Small tables with named rows and columns. After each table, cells are looked up by row and column.

noson
columns: vatid, sen, molure, lura, sot, mubalog
tikag: [0.31, 0.30, 0.48, 0.48, 0.68, 0.35]
nuf: [0.55, 0.34, 0.33, 0.15, 0.12, 0.22]
fafabe: [0.42, 0.28, 0.29, 0.23, 0.20, 0.41]
som: [0.38, 0.37, 0.44, 0.45, 0.54, 0.35]
karil: [0.37, 0.39, 0.48, 0.46, 0.56, 0.35]
nagol: [0.14, 0.29, 0.25, 0.50, 0.38, 0.85]

sen of fafabe = 0.28
lura of tikag = 0.48
vatid of nagol = 0.14
molure of nagol = 0.25
sot of tikag = 0.68
sot of som = 0.54
molure of tikag = 0.48
vatid of tikag = 0.31
mubalog of fafabe = 0.41
lura of nagol = 0.50
sot of fafabe = 0.20
lura of karil = 0.46
mubalog of tikag = 0.35
mubalog of karil = 0.35
sen of nuf = 0.34
molure of som = 0.44
molure of fafabe = 0.29
sen of som = 0.37
sot of nuf = 0.12
Which row has the largest sen? karil

Table vatelez
         pid  vek  befenal  gav
diz       58   81       51  187
dar      114  100       52  145
vus       90  134       38  203
zubabo   115   76      151  152
nim      102  106       84  181
tobava   200   97      124   54
rumafo   185  138      203  132
mivales  193   91      174  131
tel      229   86      218   34
ritide    75  114       24  209

mivales, pid => 193
ritide, befenal => 24
mivales, gav => 131
nim, befenal => 84
rumafo, befenal => 203
mivales, vek => 91
rumafo, gav => 132
tel, befenal => 218
rumafo, pid => 185
tel, vek => 86
diz, pid => 58
vus, pid => 90

bim
         virokar  monaru  pinoz  zimos  tiko  sizi  buvo  pezugi  lal  zudase
nuno         148     140    134    116   158   172   117     172  153     162
kevovin      147     141    142    131   154   160   130     159  151     156
kovemil      150     135    131    110   160   179   110     179  154     165
gub          146     146    144    142   147   149   144     146  145     148
filok        141     147    143    146   148   145   145     148  143     149
loz          160     165    130    157   146   169   114     102  159     115
tumef        125     147    173    148   153   176   159     139  141     132
gog          152     132    122     82   168   199    84     200  163     180
pegegu        79     170     58    148   181   135   140     139  103     154

What is the zimos of gog in bim? 82
What is the pezugi of gog in bim? 200
What is the zimos of kevovin in bim? 131
What is the sizi of gog in bim? 199
What is the tiko of kevovin in bim? 154
What is the sizi of loz in bim? 169
What is the zudase of kevovin in bim? 156
What is the pinoz of tumef in bim? 173
What is the virokar of pegegu in bim? 79
What is the pinoz of loz in bim? 130
What is the zimos of tumef in bim? 148
What is the zudase of filok in bim? 149
What is the pezugi of pegegu in bim? 139

buvodi
fields: bufuvo, rigapuz, kurage, raguk, veron, rafarif, dor, lezetap, dolima
vumame: [3.91, 4.78, 5.26, 4.88, 3.52, 3.94, 4.81, 4.95, 4.33]
pote: [5.52, 4.62, 3.47, 4.76, 2.22, 3.49, 2.11, 4.97, 3.72]
kel: [4.84, 3.53, 3.47, 6.30, 7.65, 4.41, 4.30, 2.30, 6.05]
setima: [4.39, 5.10, 3.66, 5.45, 4.14, 3.61, 3.49, 4.07, 4.76]
figoba: [4.55, 4.89, 4.02, 5.28, 4.81, 4.07, 3.91, 3.79, 4.69]
totoka: [5.01, 6.01, 4.32, 5.38, 2.47, 2.52, 2.84, 5.04, 4.05]
furita: [4.45, 4.71, 4.16, 5.39, 4.84, 3.89, 3.80, 3.73, 4.60]
gol: [4.92, 5.15, 3.71, 4.81, 4.83, 4.01, 4.31, 3.95, 4.75]
zifilo: [4.72, 4.90, 3.95, 4.53, 4.66, 4.28, 3.78, 4.04, 4.82]
bolisas: [5.15, 4.86, 4.18, 5.00, 4.88, 3.92, 4.06, 3.86, 4.91]
beb: [4.49, 4.09, 3.93, 6.71, 7.12, 4.75, 4.96, 2.03, 6.72]

bufuvo of zifilo: 4.72
dor of furita: 3.80
rafarif of figoba: 4.07
kurage of vumame: 5.26
rafarif of zifilo: 4.28
rigapuz of pote: 4.62
lezetap of setima: 4.07
dolima of beb: 6.72
dor of setima: 3.49
rigapuz of bolisas: 4.86
veron of setima: 4.14
kurage of bolisas: 4.18
rigapuz of kel: 3.53
raguk of setima: 5.45

Table gomu
	zuke	kibu	duso
leb	-64	13	32
ridoz	-68	7	42
vulig	-73	16	7
zopu	-61	32	-35
fut	-73	8	37
doraket	-20	40	-27
medag	-25	40	-19
pazel	12	64	-66
zoper	-48	30	-11
pep	-93	-16	80
sopo	-64	13	22
melim	-39	40	-36

doraket, duso -> -27
fut, duso -> 37
leb, zuke -> -64
sopo, kibu -> 13
fut, kibu -> 8
ridoz, duso -> 42
pep, kibu -> -16
pep, duso -> 80
zoper, zuke -> -48

dus =
	rut	lut	fopaka	fubitod	mes	zosi	kezolit	gumut
vukomov	91	154	93	111	172	72	72	87
masel	101	111	46	79	95	147	27	191
medu	93	72	41	67	19	87	57	57
fosibek	93	77	25	58	35	206	42	57
kib	92	104	48	79	95	42	27	42
develaf	93	115	62	91	98	87	42	27
pib	87	128	86	103	140	42	27	27
biseli	92	81	37	63	46	132	27	57

rut of vukomov: 91
fubitod of develaf: 91
zosi of pib: 42
gumut of vukomov: 87
lut of kib: 104
fubitod of vukomov: 111
lut of pib: 128
rut of medu: 93
mes of masel: 95
kezolit of biseli: 27
kezolit of develaf: 42
fopaka of masel: 46
fubitod of medu: 67
rut of pib: 87
zosi of develaf: 87
kezolit of medu: 57
fubitod of biseli: 63
gumut of fosibek: 57
fubitod of pib: 103
fubitod of kib: 79

vavifaf:
	garib	tet	binut	sederu	ribu
fip	0.7	0.1	0.1	0.7	0.6
led	0.7	0.2	0.6	0.6	0.9
sen	0.2	0.9	0.4	0.6	0.6
nusuf	0.1	0.8	0.4	0.3	0.9

What is the ribu of led in vavifaf? 0.9
What is the tet of sen in vavifaf? 0.9
What is the binut of fip in vavifaf? 0.1
What is the binut of sen in vavifaf? 0.4
What is the ribu of nusuf in vavifaf? 0.9
What is the sederu of led in vavifaf? 0.6
What is the binut of nusuf in vavifaf? 0.4
What is the binut of led in vavifaf? 0.6
What is the garib of fip in vavifaf? 0.7
What is the ribu of fip in vavifaf? 0.6
What is the tet of fip in vavifaf? 0.1
What is the garib of nusuf in vavifaf? 0.1
What is the ribu of sen in vavifaf? 0.6
What is the sederu of sen in vavifaf? 0.6
What is the sederu of fip in vavifaf? 0.7

